In the data rows, the value 128 means zero.
Every row has a hidden score. How much higher is the second row's score than the first row's in each pair? 10 means about the same, 20 much higher and 0 much lower. The score is a weighted sum of the row's numbers plus the product of two more (or one squared), each taken from its middle value.
  163  171  114   79   85  126   98  132  160  100  139  109  177  159   94  166
  157  143  141  172  167  136  119  150   92  148  103  153  144   96  160  138 -> 11
   78   93  171  178  185   95  182   98   84  112  105  165   83   76  163  104
   99  166   89  152  180  102  120  112   82  161  173  163  123  107  162  186 -> 10
   92  124  158  139  151  113  117  137  164  129   99  125  106  145  110  115
   79  141   81  169  168  145   89  157  103  114  183  174  140  171  146  184 -> 13
  137   85  115  103   91  120  124  142  164  111   71  119  117  160  106  100
  114  104  118   92  100  131  126  158  119  103   91  144  169   96   88  126 -> 8
   83  104  130   81   92  156  116  112  167  131  123   82  135  179   88  121
  117  151  149  120   98  128  153  121  169  139  121  110  112  141  101  152 -> 11
  117  125  118  137  160  125  152  105  112   99   94  146   84  106   99   99
  132  157   94   94   85  127  123  164  159  136  130  112  173  129   88  140 -> 10
  128   99  143   83   90  106  105  158  174   96   82  101  165  150   92  150
  143  163  169  108  127   95  106  117  133  143  160  105  170  133  143  147 -> 11
   87  122   79  146  122  100  134   79  103  151  158  167  134  175  143  163
  167  175  132  180  166  131  119  121   72  152  142  185  135   96  173  193 -> 3
  128  165   85  175  168   98  146  133   88  149  129  174  127  112  147  146
  102  163  134  160  181   83  146  104   77  116  175  177  120   79  164  164 -> 10
  104  105  115  151  164  102  167  126   93  168  151  169  119   89  157  152
  152  109  126  165  107  143  118  134  157  138   93  101   73  170  117   77 -> 8
  135   97  111   94   97  115  101  160  144  150  116  102  127  170   88  152
  102  107  143   75  117  142  127  110  168  119   95   83  134  113   81  103 -> 10
   90  126  141   87  101  171  151  118  165  128  115   81  172  162   91  135
  105  141  102  157  173  140  154  121   75   95  168  164  141  103  162  134 -> 8
  111  106  144  154  127  137  135  168  154  110  150  161  153  104  102  136
  160  120  171  163   95  158  123   99  170  114   79   81   73  171  156   64 -> 14
  147  123   95  181  167  108  163  147   81  113  167  178  152   91  172  150
  121  151   77  161  163  116  162   97   77  164  172  177  138  113  151  183 -> 10
   93   98  139  112  162  106  152  161  164  143   84  157  137  105  126  114
   78  143   93   98   83  101   93  154  159  106  111  100  166  181   79  111 -> 11
   81  109  160  146  162  155  162  137  146  129  122  146  109  127  103  110
  159  136  127  118  145  151  167   97   97  105  152  139  130  108  152  142 -> 11
   93  179   62  119  174  106   94  106   77  148  194  167  168  164  159  199
   91   88  128  111  139  117  157  123  149  107  101  145   95  102  101  135 -> 7
   82  110   93  100  146  157  160  105  129  132   93  114  173   99   95  102
   98  115  132  153  118  109  160  147  141  124  123  149   97  118  102  109 -> 11
  144  143  111  102   84   98  111  143  164  138   78  105  157  163  119  102
  163  119  174  134  106  133   98  149  145  143  122  102   98  137  138  119 -> 11
  121   92  130   95  117  134  152  161  168   94   99  113  127  148  107  127
  109  119  110   77   88  113  151  103  161  154   91  102  159  165   79  124 -> 10
  151  147   84  137  163  154  158  132   73  147  175  178  159  107  154  164
   98  136  144   96  148  142  170  126  138  108  118  138  163   92  103   94 -> 8
  162  159  131  123   95  111  100  144  142   89  120  106  162  153  123  168
  150  107  147   86   94   99  113  175  177  131  101   90  110  160   81  105 -> 14
  121   95  146   78  148  126  151  134  149  111   87  100  160   98   88  108
   91  146  127  103  152  149  146  127  128  137  107  119  115  128   96  156 -> 15
  109   99  103   81  135  128  170  153  128  100  154  160  163   81   91  151
  165  178   68  162  166  149  144  134   68  125  174  188  160  119  162  192 -> 10
  164  141  170  193  178  129  104  179   78  101  105  188  100   79  182  162
  177   94  172  167  106  108  107  149  166  153   97   89   86  168  165   61 -> 8
   93  112  116   91  119  132  152  150  144   98  114  140  155  108   91  144
   91  132   92  101   81  159  102  156  175  161  113   87  142  173   78   83 -> 9
  128  131   82  130  122  136   94  103  117  161  142  109  122  183  123  154
   83  153   67  172  168  141   85  135  101  153  177  159  153  174  124  185 -> 11
  112  108  141   92  105  155  116   92  150   94   93  110  138  116   95  142
  116  136   99  119  167  135  156   92   81  139  176  175  143   90  151  178 -> 6
   92   90  127  139  166  110  163  107  149  117  142  164  102   95  125   84
  143  112  149  161  132  128   97  142  157  108  161   98   93  170  156   90 -> 8
  104  135   91  121   87  134  109  159  169   89   94  101  115  164   87   93
   77  164   78  149  175  144  156   91   82  132  178  181  166  159  157  138 -> 17
  119  127  106  147  171  142  155  118   73  111  175  163  150  112  161  180
  175  111  120  105   77  113   83  163  167  155  141   91  116  165   98  153 -> 8
  145  159  160  143  153  149  113  164  147  141  114  149  158  128  115   96
  132  153   74  157  169  147  128  167   77  111  196  179  160  141  171  179 -> 14
  168  141  166  129  152  131  110  162   90  146  138  152  146   91  139  168
   87  170   72  158  154  120  102  107   80  152  192  188  141  174  154  171 -> 18
  204  146  195  163   93  108  131   90  156  123   87   71   65  157  178   97
  131  116  136  155  163  141  152  142   90  161  150  117  159   87  133  164 -> 8
  111  143  139  154  108  123  118  145  138  115  134  154   96  111  105  126
  148  141  147  146  139  152  156  116  101  135  167  123  120  157  162  138 -> 14
  100  129  113  144  109  159  121  173  121  117  149  158  149  135  130   96
  191  171  175  165  102  109   97  144   94  109  178  100   71  172  174  155 -> 10
  160  102  124  145  168  134  159   99   95  156  112  161  103   89  163  110
   74  151   71  156  161  125  126  124   83  124  185  180  141  171  138  179 -> 16
  141  136  127  145  112   91   92   92  122  130  123  115  132  166  156  120
  137  156   85  187  170  138  107  150  117  158  153  183   88  171  171  147 -> 13
  145  108  161  100   80  102   90  135  179  145   77   99  160  169   93  148
  125  115   98   94  112  159  173   97  157  160  108  133  140   91   95  115 -> 16
  123  102  109   95   92  119   91  158  144   94   98  113  133  152   95  138
   81  147   88  148  161  113  108  134  111  142  172  171  133  173  135  182 -> 18
  108  133  123   83   95  119  147  115  175  102   86   86  142  149   97  127
  176  145  121  105   99  162  142  125  153  114  101   83  129  172  123   77 -> 11
  104   88   88  111  110  158  125  167  159   93   80  102  167  137   84  139
   81  137   82  155  157   95  110   87   88  142  171  171   87  174  159  145 -> 15
  181  159  157   75   81  128   84  121  168  101  121   84  168  133   85  119
   76  104  121  146  182  106  187  102  109  145   91  125   82   95  162   65 -> 14
   94   99  113  110   85  114   88  116  153   96   89   79   85  162   87   83
  162  156  120  100   98  123   99   89   85  117  183   88  112  180  159  163 -> 13
   76  139  148   98  124  133  151  139  128  130  132  128  148   91   90  109
  155  108  155  138  122  140  144  165  141  152  106  109  123  120  125  145 -> 13
   97  139  144  105   92  156   98  120  168  129  108  116  149  167   90  104
  113  163  135  103   84  133   81  169  161  111  154  129  148  141  115  109 -> 9
  122  133  116   88   97  150  136  143  143   91  136  141  131  156   95  165
  132  115  108  153  155  114  158  120  125  102  115  174  112   93  117  134 -> 8
  152  122   93  164  171  149  177  113   86  157  131  175  125   83  162  137
  136   99  176  164  141  111  141   69  131  170  168   80   64  190  175   65 -> 16
  103  104  143  146  161  104  141  129  122  146  141  141  141  104  163  135
  109  137   97   95  119  117  141  126  155   82  129  152  107  115   93  118 -> 10
  107  118  163  101  106  154  141  131  149  110   88   86  101  142   94   94
  156  163   98  119  152  121  170   88   96  149  131  133  116   87  151  171 -> 14
  104   92  107  168  165  117  127  161  101  141  137  150  145   93  154  159
  141  141  145  126   98  151  105  167  161  139  102  127  159  119  105  135 -> 11
  130  159  112  102   99  126  114   98  157  114  163   88  155  136  109  136
   96  106  151  141  131  110  110  131  169   91  110  135  151  123  118   90 -> 10
  120  108   99   92   85  128   78  182  172  126  101  122  139  163   85   93
   97  142  140  103  120   94  111   98  123  106  120  123  124  133  138  100 -> 9
  108  138  129  113  151  126  129  140  155  116   94  118  161   94  114  138
  158  143   94   85  111  161  113  145  136  131  152  115  125  125  104  114 -> 9
  166  162  130  157  169  136  150  108   81  159  143  152  156  103  154  141
   90  130  148  162  161   93  164  123   98  119   98  143   88  103  152   85 -> 10
  124  104  164  163  181   96  182   99  119  117  111  172  123   76  163   83
  121  149  142  112  107  119  115  133  159  129   99  108  139  150  111  147 -> 8
   98  107  129  164  164   94  115  138  111  145  146  153  104   84  132  115
  125  140  146  134  174  143  120   96  118  121  113  167  140   95  118  105 -> 9
  114  107  151  109   84  133  122  125  176  100  137   98  136  177   81   78
  172  121  166   70   73  123  109  155  157   92  128   72  167  171   98  155 -> 4
   93  122   97  156  125  114  122   88  126  153  160  147  121  173  141  158
  101  104  126  158  100  142  102  135  121  110  142  113   79  178  156  143 -> 8
  143  145  104  158  177  113   84  172   81  125  194  190  167   94  178  171
   84  127  122   94   79  118   83  156  177  116  119   72  106  182   75   89 -> 10
   90  131  140  138  144  136  148  122  128  131  117  147   76  103  115  103
   87  136  129  122  134  156  139  134  155  141  103  129  157  125  102  117 -> 10
   98  145  115  152  174  152  140  129   83  112  178  168  172  108  166  148
   82  136  134   90  126  151  156  162  169  144   81   95  160  116  102  121 -> 15
  103  123  161   88   98  125  129  137  149  104   82  107  175  112   86  136
   89  154  138   99  134  126  134  156  124  103  113  134  173  136   88   96 -> 14
   99   88  106  109   87  107   89  169  171  153   77  119  135  166   85   93
  132  117  152  144  163  158  158   63  103  179  181   89   57  186  174   94 -> 14
  100  113  109  139  166  121  156  109  119  146  145  150  148   99  152  165
   90   93  126  137  139  146  144  160  133   90  109  150  109  105  110  109 -> 9
  195  150  145  163   99  158   77  148   96  141  175  138  106  168  178  159
  125  169   81  160  161  137  129  149   74  116  177  184  169  125  164  167 -> 11
  105   98  151   89  149  163  179   88  139  158   91   87  154  106   96   89
  141  100  159  173  177  101  158  109   92  134   96  155   89   80  160  127 -> 8
  181  144  119   74   82  122  147  158  155  143  123   93  156   94  102  164
  108  160   89  134  168  159  168  132   72  117  127  179  161   97  158  150 -> 11
  100  137  139  112  116  146  107  127  152  105  106  122  155  120   96  130
   90  152  156   83  155  135  181  105  128  126   93  110  134   85  101  118 -> 13
   90   80  139  108  137  103  156  136  159  107  106  142  133  109   92  116
  105  140  112   82  102  143  160   92  108   99   94  103  169   91   97   97 -> 9
  126   92  115   87   91  142  105  155  151  114   88  128  161  150  104   96
  160  143  151   99  139  126  143  101  139  109   91  111  102  102  102  109 -> 12
   79  161  127   83  124  153  136  100  118  116  120  138  158   85   94  104
  103  157  101  171  175  125  131  113   71  116  159  173  156   94  169  139 -> 9
  121  104  100  119   94  135  126  146  150  109  165   92  136  172   98  140
  117  131  108   89  117  146  143  147  154  128   87  103  146  128   96  115 -> 9
  141  168   72  178  175  126  123  170   74   91  172  178  115   86  178  170
  158  161  163   91   91  160  125  117  167   99   98   90  160  130   96  150 -> 15
  115   87  170  103   94  104   93  156  174   94   89  101  151  155   99   81
  109  142  150  144  154  142  157  119   99  124  102  146   75  156  141   86 -> 12
  191  131  179  132   82  157  110  138  144  156   98   86  102  115  141   99
  112   98  127   74  148  105  170  141  159  137  131  102  170  100   91  111 -> 5
  118  117   85  168  175  151  162   89   95  145  164  154  127  120  147  139
  172   90  181  158  110  147  127   77  132  178  132   70   59  180  173   66 -> 10
  123  148   98  148  143  143  151   87  114  154  184  154  104  168  141  172
  101  146  139   84  112  114  105  110  126   99  106  135  148   94  104  111 -> 2
  203  154  195  169   89  100  128   92  147  135  138   70   66  159  178  102
  101  134  119  111  109  114  104  135  158  132   87  103  162  110   90  143 -> 9
  147  165   97   97  115  106   95  145  131  109  166  133  153  120  125  137
  144  158   84  138  173  103  161   78   86  148  162  150  126   84  170  135 -> 12
  138  116  128   84  115  150  112  125  142  115  141  125  160  159  112  124
  135  141  108  151  174  130  134  111   86  129  166  152  150  100  157  138 -> 9
  100  141  112  104  111  159  140  151  154  141  133  143  142  112   94  124
  157  162  104  153  161  133  153  115  103  103  154  163  165   93  161  171 -> 10
  133  158  148  104   88  157   85  112  156  139  103   97  152  173   92  107
   99  105  143  162  155   96  116   88  107  105  159  123  110  101  159  140 -> 10
  129   93  155   91   89   93  114  160  176  111   80   95  160  160   92  139
  107  146  116   91   92  109  136  157  154  104   93  117  127  146   99  134 -> 10
   98   90  134  122  118  104  147  165  168   96  120  124  117  124   92  124
  137  137   85  134  168  152  146   82   73  148  145  177  139   81  159  151 -> 12
  191  128  188  174   86  103  114   95  139  153  110   72   73  175  178  102
   81  107  105   86  144  123  120  141  162  153   86  115  160  169   81   93 -> 13
   77  100  150   77   91  115   98  123  167  110   99   79  118  170   77   91
  109  135  124  154  152  106  146   97  129   96  110  146   92  115  152  148 -> 13
  112   83  146  108  134  130  156  124  137  120   82  117   90  111   95   89
  187  116  164  146   97  113  140  115  129  144  126  108   91  103  167  117 -> 11
  148  129  125  160  178  112  172  116   88  122  174  171  115  114  156  132
  156  169  133  145  141  149  164  105   89  121  162  161  154   88  144  170 -> 4
  142  144  152  120  106  146  107  121  153  138  130  123  116  111   98  102
   99  133  129  127  159  118  126   95   97  118  140  151  150  103  149  159 -> 10
   91  114   99  148  161   92  107  131  104  165  161  145   99  160  149  135
  157  112  181  145  122  140  133   60  129  184  120   88   64  185  179   70 -> 5
